128 stands for zero in the data rows.
Some points, one per row:
[ 73 101 116 118 177 154 165 166 172  67  92  92 134 146 159 153 119 116
  53  71 135  78  89 158]
[145 130 130  82  83 104 119 155 161 166 152 218 179 179 171 165 136 118
 120 122 103  94 120 101]
[107 109  93 126 113 105 114 107  77 134 110 118 101  90  79  81 107 120
 166 143 114 190 144  98]
[210 157 166 125 125 123  75  80  84 130 122 162 103 136 148 152 169 170
 184 155 142 156 162 149]
[114  96  86  94  86 121 131 117 107 108  92  74 146 149 131 124 134 102
 118  94  80 123  99  72]
[130 136 154 143 133 114 119 153 164 189 195 193 176 149 133 119  73  85
 127 122  91  79 107 111]
[ 92 116 109  96 131 136 156 158 177 125 125 105 133 129 128 110  86  97
  43  76 127  96 123 157]
[154 142 130 152 132  93 111  99 109 139 151 160 201 151 153 139 103 112
 138 109  94 183 138 121]
[ 94  78  82  88  78  61 116 104 125 163 140 109 125 118 106 136 153 145
 167 136  82 150 112  54]
[127 147 138 110  78 124 163 109 125 182 174 126  72  77  63  38  64  82
 119 121  99 142 146 105]
[ 54  65  74  98 115  97 113  83  82 100  98 141 181 160 141 170 148 142
 180 163 152 164 113  68]
[127  87 104  77 101  93 140 133 166 166 154 163 140 120 128 134 132 150
 176 179 168 140 135  90]
[117 110 118  94 120 157 128 103 125  61  51  23 127 128 151 129 140 123
  90 108 134  88 143 168]
[139 163 140 193 160 144 158 148 124 173 145 159 140 108 125 153 152 164
 205 169 138 227 154 130]
[112  59  75  72  89  92 114  80  90  98 100  90 112  90  68  72  50  53
 109 110 100 142 143  98]
[147 171 159 188 167 140 116 168 147 168 165 162 115 126 124 133 153 167
 190 174 112 140 123 124]
[176 164 144 145 129  70 100  89  71 130 156 143 142 155 147 139 154 182
 171 113  78 128  99  73]
[ 50  71 103 112 176 192 200 180 172  86  92  87 141 138 161 146 129 141
  85  96 184 114 107 150]
[134 149 148 144 134 129 124 127  97 125 123 140 127 118 105 100 121 132
 156 147 101 104  97  65]
[121 124 103  92  86 141 123 144 108  91  85  76 124 140 173 116 116 146
 133 131 159 153 146 126]
[197 136 139 115 102  58 106 103 122 173 195 176 142 151 144 130 128 162
 169 140 135 173 161 114]
[115 137 107 139  89  76 112 130 119 170 137 121 156 115 103 156 151 142
 223 184 111 170 103  60]
[140 168 196 120 104 130  32  67  84 152 178 190  75 123 102  62  70 133
  66 142 149  34  90 139]
[152 103  91  84  74 127 105 138 114  90  75  90 125 112 127 117  88  74
 130  93 103 126 160 114]
Then 12 other points, each followed by its number:
[ 87 118 129 122 145 146 162 138 138  58  87  65 147 128 188 153 129 115
  93 104 180 125 142 177] 0
[100 119 117 132 169 140 137 132 118 110 110 115 140 131  95 131 133 120
 143 137 136 141 130 113] 1
[170 149 151 118 109  83 134 125 162 192 186 162 104 105  99  84 107 133
 114 122 124 117 124 116] 2
[ 93 121 123 167 178 170 182 134 113  70  55  52 109 105 114 150 138 138
 124 129 133 149 107 123] 3
[113  93 142 157 163 158 182 128 109  43  56  64  69 127 104 143 171 166
  86 136 220 130 145 230] 4
[187 172 188 151 146 129  70 114 111 164 201 181 124 145 112 101 105 112
 118 152 140 104 156 153] 5
[108 109 123 141 121  93 115 113 142 164 162 199 212 161 133 173 135 121
 138 125 129 123 104 126] 6
[148 153 105  99  76 125 110 110 102 106  83  98 146 137 138  98  85  98
 141 144 145 205 182 131] 7
[135 122 104 155 163 167 199 181 143 147 121 104 132 136 100 114 120 101
 131 110 131 169 138 104] 8
[136 130 117 166 189 154 185 147 115 121  94 105 135 103 110 148 163 141
 156 122  92 165 146 117] 9
[144 154 109 125 121 130 120 146 145 103  73  66 113 105 110 122 106 100
  96  98 119 109 122 143] 10
[101  84 104 108 157 191 178 181 190  87  80  63 130 140 175 187 158 156
 106 100 165  97 138 186] 11
Which of these numbered points is nearest to each point below by angle, seen from the average point of the first points? Its number follows each.
[ 96  75  67  92 115 121 153 160 168 105 115 111 110 132 156 173 169 147
 117  80 150 127 140 170] > 11
[120 138 129 141 127 127 143 117 131 141 136 125 153 125 141 157 161 148
 180 147  80 161 130  85] > 9
[198 181 178 120  93 136  86 129 145 167 187 186 126 137 141 125 127 127
 133 156 141  98 169 182] > 5
[120 104  80 146 124  92 128 100  79  88  77  74 103  85 113 121 107 107
 156  95  66 167 105  70] > 3
[121 106 130 154 149 175 168 150 115 175 153 142  69  91  80  72 105 119
 151 155 130 193 120  96] > 8
[108 135 136 171 179 180 210 149 111  89  72  85 139 147 126 170 167 139
 122 136 142 141 145 165] > 3
[104 128 129 171 153 121 151 120 109 100  83 108 112  93 103 121 108 100
  93  89  95 120  89 111] > 3
[179 140 119  97  95 170 128 213 203 163 132 152 155 145 147 113 110 106
 148 121 126 154 176 116] > 8
Now 12 new points, numbered from 0 again:
[ 93 111 105  62  66  95 114 101 139 182 202 192  95 124  94  74 106 132
  98 157 154  86 102  85] 0
[145 145 165 185 181 149 145 138 122 137 157 152 156 153 141 143 132 131
 168 165 116 130 127 108] 1
[128 121 159 121 112 107 141 109 135 157 177 184 146 133 114 109 107 138
 162 166 139  93 107  90] 2
[120 110  71 124 106 100 134 158 141 162 143 116 115  72  85 107 112 117
 151 133 107 199 144 102] 3
[ 91  81  94 119 149 115 144 137 142  88 105 108 142 145 131 164 143 128
 123 135 168 121 148 161] 4
[109 122 122 158 131 149 156 160 149 154 166 149 171 132 152 159 136 130
 196 151  81 119 108  88] 5
[149 173 164 169 126 113 127 126 126 143 126 102 126  77  64  82  76  79
 124 127  64 130 133 130] 6
[ 87 129  86 108 136 112  97 135 127 150 148 164  73  83  93  69 112 108
 122  94  29 131  86  55] 7
[ 95 122 123 151 151 161 164 143 124 102  55  27 101 101 132 144 131 117
  93  64  82  78  76  82] 8
[185 170 210 142 123 148  93 129 125 187 220 200 104 142 133  84 102 108
  79 154 162  73 165 180] 9
[155 120 115  85  86 142  99 140 159 120  94 102 140 123 152 124 126 100
 141 115 140 141 175 117] 10
[130 144 150 171 163 155 138 146 110 170 150 146 113 122 118 137 132 110
 136 109  60 128 129  92] 11
Which of these numbered points is nearest to each point below by angle, seen from the average point of the first points? Its number follows each.
[145 142 153  86 103  86  88  85 135 159 137 180 124 113  92  76  61  81
  89 121 126  64 125 104] > 0
[162 141 136 137 113 103 112 107 117 128 147 140 179 145 182 174 167 162
 191 115  70 150 105  96] > 5
[141 159 140 156 160 170 162 159 147 142 113  69 147 128 114 140 146 113
 156 107 109 148 140 110] > 11
[ 59  66 103 111 188 169 166 111  85  30  54  47 127 170 188 158 159 154
  67 115 213 149 160 168] > 4
[170 207 186  86 106 107 100  91 122 178 191 255 145 193 148  90  80 135
  63 178 201  91 157 176] > 9
[148 138 131 115  86 130 115 108 143 108  99  96 155 129 154 113  95 109
 128 108 122 123 128 151] > 10
[185 158 158 118  91 147 131 114 146 150 113 145 148 108 106 117 103 113
 168 127  97 145 155 126] > 6
[161 199 182 109 112 121 121  91 121 182 192 204 129 133 101  81  98 107
 109 179 197 116 175 149] > 9
